Here are some numbered points:
array([60., 102., -86., 24., -63., -22., -76., 23., -52., 48., 38., -53.,
       -4., 18., 3., 43., 52., -48., 45., 68., -71., 69., 71., -58.]) 0
array([-20., -24., 14., -6., 37., 10., 9., -10., -33., -26., -29., -13.,
       14., -20., 50., -2., -15., -26., -52., 9., -13., -27., 9., -5.]) 1
array([-20., 2., -4., -31., 13., 86., 15., -35., -93., -14., -39., -73.,
       15., -23., 11., 8., -29., -32., 4., 50., -28., 2., 38., -7.]) 2
array([-9., 5., -33., 11., 2., -5., 22., 28., 3., 5., -32., -11.,
       5., -4., -24., 6., 6., 9., 5., 4., 24., 16., 2., -23.]) 3
array([31., 29., 3., -19., 6., 28., 1., 81., -20., -6., 33., -10.,
       49., -32., -55., -20., 4., 41., 77., 76., 21., 12., -32., -12.]) 4
array([15., 30., -22., 10., 11., -33., -5., 12., 0., 10., 8., 12.,
       14., -25., -7., -1., -5., 6., -29., -2., -39., -2., 1., 4.]) 5
array([22., -17., 17., -9., 13., -5., -14., -10., 35., -46., 54., 35.,
       1., -21., 22., -42., -22., 48., 46., 9., 12., -40., -29., 14.]) 6
array([-11., -4., 43., -49., 5., -11., 19., 23., 27., -4., 1., 13.,
       -19., -19., 15., -29., -48., 44., 38., 4., -4., 1., -8., 34.]) 7
array([83., 95., -50., 42., -62., -15., -60., 22., -38., 68., 50., -21.,
       1., 63., 25., 64., 70., -50., 59., 45., -28., 80., 40., -52.]) 8
array([49., 12., 2., 20., 55., 42., 21., -13., -48., -23., -9., 11.,
       49., -51., 85., -4., -18., -4., -37., 32., -30., -14., 18., 3.]) 9
array([39., -9., 10., -16., -7., -2., 13., 41., 20., -2., -8., 18.,
       16., -10., -15., 12., 13., 41., 11., -2., 14., 7., -9., -33.]) 10
array([-28., -44., 5., -17., 41., -1., 6., -15., -13., -51., -46., 41.,
       51., -16., 54., -50., -18., 8., -36., -45., -8., -51., -1., 31.]) 11
array([-56., -41., 57., -122., 10., -44., -3., -14., 86., -30.,
       83., 40., -44., -23., -2., -60., -51., 59., 75., 5.,
       8., -32., -30., 73.]) 12
array([13., -21., 28., -23., -26., -48., 21., -22., 38., -15.,
       43., 26., -107., 11., -34., 15., 12., -13., -26., -5.,
       43., -20., -52., 23.]) 13
array([16., -28., -19., 30., -41., 30., 19., 9., 16., 13., -16., -1.,
       5., 40., -11., 20., 30., -7., -21., -35., 49., -3., -21., -33.]) 14
array([-30., -1., 10., -5., -6., -49., 31., 66., 32., -17., -20., 11.,
       -2., -26., -67., -16., 28., 44., 19., -15., 5., 21., 12., 9.]) 15
array([-46., -39., 42., -8., 17., -31., 11., -32., -13., -9., -44., 15.,
       27., 5., 37., -10., -32., -6., -22., -48., -10., -27., 14., 5.]) 16
array([-74., 43., 1., 17., -15., 2., -63., 14., 11., 42., 12., -58.,
       -37., 9., -38., 34., 20., -33., 5., 35., -14., 44., 38., -13.]) 17
Which three points above are nearest to each new point by angle? Their numbers follow each, nearest first.
array([21., -3., -47., 34., 6., 41., 23., 16., -8., 23., -37., -30.,
       16., 13., 2., 11., -1., 1., 11., 6., 20., 27., 7., -17.]) 3 14 2
array([-4., -12., -2., 39., -6., 25., 2., -65., 7., 37., -15., -34.,
       8., 18., -7., 6., -19., -4., -34., -49., -28., 17., 19., 16.]) 16 14 2
array([-9., 58., -25., 60., -21., -13., -52., -34., -44., 48., 20., -71.,
       -18., 30., -10., 17., 13., -52., 7., 35., -58., 72., 67., -26.]) 0 17 8
array([-11., -43., 46., 27., 14., 16., 10., -45., -4., 3., -29., -24.,
       17., 6., 1., 6., -12., -5., -27., -48., 5., 0., 25., 15.]) 16 1 11
array([-23., 19., 25., 73., 18., 24., 20., -35., -19., 52., -23., -30.,
       25., 17., -9., -4., -4., -8., -22., -30., -26., 41., 25., 15.]) 17 2 16
array([6., -50., 38., 18., 18., -27., 14., -16., -17., -8., -44., 9.,
       17., 8., 24., -5., -19., -10., -19., -25., 7., -8., 11., -8.]) 16 11 1
array([-4., -16., 45., -45., 2., -68., -25., -46., 64., -26., 62., 50.,
       -36., -4., 22., -46., -64., 47., 21., -35., -50., -33., -18., 51.]) 12 6 7
array([-27., -14., -11., 27., 17., -17., 27., -23., 35., -28., -48., 19.,
       14., 9., 20., -49., -6., 25., 1., -58., -24., -15., 18., 26.]) 11 16 15
